Each path below is one point turned by a fixed rotation once a step. After each direction that follows a path, write how fast that rotation turns it, in deg/step (0 if it stays still).
Each turn is a multiple of 5 degrees from 10 to 175, or 0.
Each row of a path follows its step; steps can be skipped.
path 1
step 0: [ 1.02 -0.02 -0.44  1.05  2.66  0.04  0.04  5.70 -1.64 -1.40 -1.05 -0.45
 -1.65 -2.76  0.53  0.64  0.54  1.83 -0.99 -4.60  3.13  0.99 -0.02  4.23
  1.06 -0.19  1.01  0.00 -0.38  5.10 -0.95]
step 1: [ 3.25  1.14 -2.43  1.94 -1.70 -0.16 -1.25  4.35 -0.07  0.33  0.92  0.34
 -0.18  2.48 -4.52  0.76 -2.38 -2.68  4.04  1.36 -0.58 -1.88 -1.92  0.23
  0.04  3.98  0.72  1.56  2.34  2.28  2.26]
step 2: [ 2.21 -1.11 -3.03  1.01  3.96  4.41 -0.83 -0.38  6.17 -1.68 -1.72  1.17
 -1.78  1.58  2.19  0.49 -1.17  0.11 -0.40 -0.68 -1.41  2.07 -0.08  1.57
  0.27 -0.48 -3.61  1.55  1.18  2.25  0.94]
step 3: [ 1.35 -1.29 -2.23 -0.59  3.02  0.86 -1.56 -1.06 -4.57  1.19  1.96 -0.29
 -1.51  0.37  1.40  5.23 -0.29 -2.49  3.97 -3.80  0.68 -0.70  1.52  1.52
  2.41  0.79 -0.43 -3.06 -0.48  1.94  0.99]
step 4: [ 1.89 -2.29 -1.87  0.94 -2.83 -1.15 -0.80  0.53  1.59 -1.54 -0.24 -1.79
  1.02  1.73  0.93  6.32  1.07  0.28  0.47  1.87 -2.35 -3.78 -0.90 -1.58
  1.84 -1.22 -1.03  3.61  4.36 -0.02 -0.96]
step 5: [-1.69  2.19  1.52  2.28 -1.51  2.93 -1.22 -0.40  4.11 -0.21  3.04  0.73
 -0.46 -1.40  2.17  1.52 -0.28 -0.22  1.66 -0.88  1.93  1.28  3.40 -0.23
  3.72 -3.20 -3.57 -3.04  1.99  2.29 -2.00]
step 6: [ 2.14  2.04 -2.66 -0.42 -1.66 -1.64  2.16 -3.86 -4.73 -2.05  4.38  0.24
  0.42  2.09 -1.33  1.27  1.37  0.57 -0.43 -0.55  3.97 -1.33  2.67  0.95
  0.37  0.41 -2.12  2.71  1.02  2.53 -0.54]
step 7: [ 1.80  2.32  0.20  0.80  1.22 -1.73  1.01  2.88  3.26  0.71 -1.20 -2.33
  2.99  2.06 -3.39  1.74  0.16  3.12 -1.97  1.53  0.29 -3.89 -0.03  1.33
  1.84 -4.62 -1.93 -0.31 -1.69  2.77 -1.77]
step 8: [-1.91  2.97 -1.64  2.54  0.29 -4.25 -0.49  3.75  0.05 -2.31  0.60  3.84
  1.19 -1.10  0.79 -2.43 -1.43 -2.40 -0.33 -3.74  1.66  0.15  0.38  2.11
  1.20  1.52 -2.83 -1.45  1.93  3.13 -1.24]
step 9: [ 3.04  1.58 -1.45  2.47  4.01  1.24  0.54 -0.65 -0.30  1.00  3.65  2.12
  1.80  0.34 -2.65 -0.35 -1.03  0.00 -0.67  0.32  0.45 -2.05 -2.96 -1.62
  1.00  1.25  0.76  5.05  0.34  3.42  4.02]
step 10: [ 0.55 -1.09 -2.77 -0.27  5.85  1.76 -2.17  3.42  1.77  2.66 -2.53 -1.58
  0.36  2.17  0.42 -0.75  3.16 -1.47 -0.97  0.22 -0.83 -0.78  1.60  0.05
  2.75  2.11 -4.28 -0.66  0.09  1.85 -2.25]
Directions:
[ 0.39  1.89  0.33 -1.57  0.53 -0.06  0.37 -0.11  1.04  0.12  1.21 -0.73
 -0.75 -1.00 -1.09  0.72 -1.27 -0.07  0.69 -0.61 -1.05  0.27 -0.61 -1.12
  1.19 -0.02  0.80 -0.08 -1.20 -0.08 -0.64] => 175
[ 0.55  0.62  0.52 -0.03 -1.45  0.25  0.98  0.49  0.75 -0.01  0.05 -0.37
 -0.13  1.23 -0.83 -0.27 -1.62  1.21 -1.13 -1.01  0.25 -0.36  1.55  1.53
 -1.10  1.22  0.59 -0.48 -0.27  0.56  0.11] => 55
[-0.03 -0.17  0.77 -0.09  0.78 -0.48  0.07 -0.15 -0.84 -2.13  0.52  1.10
 -0.75 -0.89  1.13  0.24 -0.01 -0.96 -0.19  0.39  0.83  0.40  0.88  0.28
  0.30  1.06  1.15 -1.90 -0.59  1.39 -0.40] => 135
[ 1.52  0.10  1.51 -0.25 -0.37 -1.34 -1.28  0.33 -0.25  0.25  0.01  0.38
 -0.79  0.68  0.64 -0.53  0.13  1.10  0.06  1.84 -1.84  0.09  0.51  0.51
  1.23  0.37 -0.92  0.43 -0.51  0.22  0.63] => 130
[-1.24 -0.15  0.94  0.33  0.03 -0.08  0.04 -0.25  0.13  0.32 -0.32 -0.32
  0.53 -0.53 -0.80 -0.36  1.79  1.08  2.14 -1.65 -0.64  0.52  0.19  0.64
  0.30  1.44 -1.16 -0.94 -0.27  0.76 -0.42] => 145
[-0.99  0.35  1.12  1.16 -1.98 -0.42 -0.58  1.84  0.87 -0.61  0.05  1.12
  0.31 -1.24  0.11  0.21 -0.96 -0.36  0.65  0.03 -0.46 -0.35 -1.07 -0.36
  0.06  0.18  0.65  0.28  1.75  0.02  0.06] => 100
